The same turns and mirrors carry the whole set onto itself and the rows of a family onto each other. Which other rows belong to the same family as each row named below? List them in the order they appear above.
These 20 rows form 5 families of 4 rows each.
mige: [-43  29 -28  18   9   0   5   4 -10  15 -26 -13  -3 -27  22   3  24 -15
 -12  -7 -14 -12  -9]
sogen: [-38  14 -27   9   5  -4   5  17  -2  14 -25  -8   3 -17  12  -6  15 -13
 -18  -2 -19  -2 -26]
kod: [ -7  15 -28  24  -9  -7  14  10 -15  -8 -24 -12 -10 -17  13 -11  16   5
  -8 -19   9 -18  -1]
Pofi: [-42  27 -18   7   9 -24 -10   9 -11  11 -26 -14   8 -10  14  15  22 -12
  -3   2 -16  -4 -24]
mulal: [-33  32 -20   5  12   1 -11   8 -26  -3 -37   0   3   4  -2 -11  34 -17
  -5 -13  14 -25  11]
Fotal: [-24  37 -30  10   8  13   7   3  -1   5 -29 -34   5   7   3 -14  19  -8
  -2  14  17  -8   7]
sunup: [-11  25 -27   4   8   6  -4  11   2  -7 -37 -40  -1   1  -7  -7  20  -3
  -5  14  15   5   8]
bageg: [  2   6 -29  15  -8 -21   2  14  -5 -12 -22 -19  -2  -4  -7  -4  22   8
   5  -5  -6 -12  -9]
dede: [-39  13 -25  18   6  -5  -9   6  -5  11 -15 -27   6 -25  17   7  25 -10
  -8   4 -13  -4 -20]
losi: [-20  26 -15  -7   3  -3   1   8   4   2 -33 -41  12   0  -2  -1  16  -1
   0  20  -5   1   2]
rin: [-17  33 -18   6   8  10  -4   7   2  -9 -22 -34   8  18   4  -5  27  -1
  -7   3   1   4  11]
seso: [-40  31 -30   8   8  -2 -10   4  -5  20 -23 -28   9 -26   9   4  24 -19
   0  -4  -7 -14 -21]
fuloz: [-40  28 -13 -12   7  -6 -22  10 -20  -6 -41  -4  10  -4  -1  -3  36 -17
  -5 -11  11  -3   5]
selun: [ -4   2 -30  20   0 -22   3  12 -16 -12 -24  -5  -8 -10   9  -1  24   1
  -2 -19  10  -6 -13]
mopit: [-23  35 -20  -5   5 -22 -21  17 -17 -13 -43  -2   0   2 -12   1  31  -7
  -1 -15   0  -7   2]
gako: [-30  29 -22  -8   8  -7 -14   0 -27  -5 -44  -6   9 -11   2  -1  40 -15
   5 -22   7 -20  -3]
nafo: [-12  31 -27   5   7   5   2   5   8   4 -28 -49  -4  -5  -1   3  18  -3
  -2   5  17 -11   1]
duk: [ -2   9 -26  12  -5 -15   9   5 -13 -11 -38 -15 -12  -9   4  -2  26   1
   2 -15  19 -23 -14]
Duzuf: [-29  29 -20  -3  16  -3 -14  15 -33  -6 -36 -13   7  16   3   1  33 -10
  -9 -14  -1  -3  13]
pil: [ -6  13 -24  23 -15 -11   0  19 -15  -4 -32  -3 -10  -9   7 -13  15  -2
 -13  -8  -4  -6 -21]

Which other rows belong to the same family as kod? mige, mulal, Fotal
Which other rows belong to the same family as fuloz? sunup, dede, selun
Which other rows belong to the same family as duk? seso, gako, nafo
Which other rows belong to the same family as sogen? rin, Duzuf, pil

The same turns and mirrors carry the whole set onto itself and the rows of a family onto each other. Which other rows belong to the same family as each row named below? List them in the order they appear above.
These 16 rows form 4 families of 4 rows each.
Desur: [ -5  -4   2   4  -7  17  27   8   9  -4 -12  -1 -10   5  -4  -1  -6 -23
   6  -2   0  -2  -2   9  12  -4 -17  13 -12   5   6 -26  14  -9  24  30
  15]
Vokes: [ -4   6 -17  -8  13   0   8  14   1  28 -29 -10  28   0 -13   3 -19 -14
  -7   8 -15 -11  -2   0   6   3   0  -7  -9   3  -7   2   3  -4  16  20
 -26]
duga: [ -7   1  -1 -14 -10  -3  -6  21 -14  11  12  18   4  14  -6   6   6  -9
   3   0  10  13 -22   9  19  -2  17  -2  -9  20  -7   2   6 -16  10   5
   0]
mip: [ -9   2 -17   2  13   3  13  16  -1  19 -26  -3  28   0 -21   8 -22 -10
  -5  10 -10 -20 -11   8  11   5   5  -7  -9  12  -4   2   6  -6  11  28
 -27]
rut: [-11   1 -10  -4  -5  -5  -7  13 -12  10  14  12   5  15 -11  -5   4 -10
  -1  -8  13  13 -23  11  18   1  12   3  -7  21 -18   0   7 -21  10   5
  -4]
bepo: [  7   0  -2   4 -26   2  12 -13   4  -1 -16 -10  -5  11  -7   5  -4  -8
  -1   2 -12   4 -18  22   4   7  -3  -7 -17 -11 -11   2  28  19   6 -15
  -4]
gor: [  3 -13  -6   3  -5  13  19  10   7   0 -20  -8 -19  -4  -7   3   3 -21
   4   2   2   0  -1  13   5  -4 -20  13 -16  -3   3 -24  20  -8  22  25
  12]
Nime: [ -9   4  -4  -1   1  -4  -5  23 -13  13   7  19   9  12 -13  -2   0   4
   2  -3   5   7 -28   8  16  -3  19  -5  -5  23 -10   1   3 -11   7   4
   3]
Lur: [ -9  -1  -8  -8  -6  -3  -4  20 -10   4  10  15   9   9 -16   6  -3   3
   4 -11   5  10 -23  10  18   3  22   0  -8  17 -21   4   4 -17   4  13
   1]
Riso: [  6  -5   5   5 -27   4   5 -12   3   2 -20  -1  -4   9   1   6  -3 -12
   9   5  -3   7 -18   9   3   1  -2  -6 -21 -11  -3   4  26  22   4 -13
  -7]
lona: [ -5  -3  -2   2  -1  17  26  12  13  -7 -15  -2 -10   3  -9  -1   1 -22
  10  -2   1  -3   7  12   3 -10 -11  25 -13   5   1 -24  18 -12  24  20
   8]
tifu: [  4   6   0   5 -24   9   6 -15   3  -3 -16 -10   5   3   2   5 -13   1
   0  -2  -7   1 -13  11   2   6   5  -3 -21  -5  -5   4  25  24   4 -15
  -3]
Gomav: [ -3  11 -19  -9   7  -1  10  17   5  21 -27  -7  34   3 -16   9 -21 -15
  -8  12  -9 -14  -2  13   1   1   5   2 -10   7   0   2   9  -6  23  18
 -28]
Butem: [  3  -2  -3  -3 -12  10  25   8  13  -7 -18  -4  -9  -2  -9  -2  -4 -31
   1  -1   5  -7   2  16  -1  -6 -20  18 -14  -5   0 -19  18 -11  24  21
  12]
Zusu: [ -8   9 -18  -2  17  -2  11  18   3  11 -19  -9  30   1 -14   7 -17 -11
  -4  13 -16 -16  -2   8   6   4  14   4  -6  11 -10  -1   3  -6  20  25
 -26]
rig: [  1   5  10   8 -23   9   9  -8   2   4 -20  -3  -1   5  -3   5  -7  -7
   5   1 -14  -1 -14  13   2   1   5  -7 -19  -3  -4   4  19  25   1 -23
  -8]

Which other rows belong to the same family as Gomav? duga, lona, rig
Which other rows belong to the same family as Vokes? Desur, rut, tifu
Which other rows belong to the same family as Riso? Nime, Butem, Zusu

The same turns and mirrors carry the whole set onto itself and the rows of a family onto each other. Which other rows belong to the same family as each row named below? List them in the order they appear above.
These 20 rows form 5 families of 4 rows each.
tipig: [ 6 -7 15 32 -7  5  4  2]
favo: [ 8 -7 13 31 -7  5  4  2]
Dapi: [ -4 -11 -17 -11  -3  -3  -2   8]
vobo: [ -2   8  10  11 -19 -12  -2  11]
leli: [-7  6 18 20 -5 -2 -9  4]
riko: [-14 -20 -13  13   2   5   1 -12]
pemug: [ 13   2   8  24 -13   4   5   9]
Zoz: [-10 -18 -11  -1  -4 -13   7 -12]
lud: [  4   0   9  32 -13   3   1  -4]
Nas: [ -5 -21 -20   0  -1   6  -1   8]
Tegul: [-14 -12 -19  -5  -7  -5  -4   8]
bez: [ -1   7  16   6 -16 -11  -1  12]
ribe: [-10 -18 -13   1  -4 -12   7 -12]
Bola: [ -7   6  18  20  -5  -3 -10   4]
kuzod: [ 3 -3 19 24 -9  7  6 -4]
far: [ 12   1  12  22 -12   4   8   8]
vani: [ -4 -22 -15  -4   1   7  -1   6]
Tig: [-13 -22  -8   8   3   7   3 -14]
tinu: [ -4 -11 -15 -11  -2  -3  -2   8]
beper: [-10 -16  -8 -13  -2  -4   1   7]

Which other rows belong to the same family as pemug? Nas, far, vani
Which other rows belong to the same family as lud? Tegul, kuzod, beper
Which other rows belong to the same family as Zoz? leli, ribe, Bola

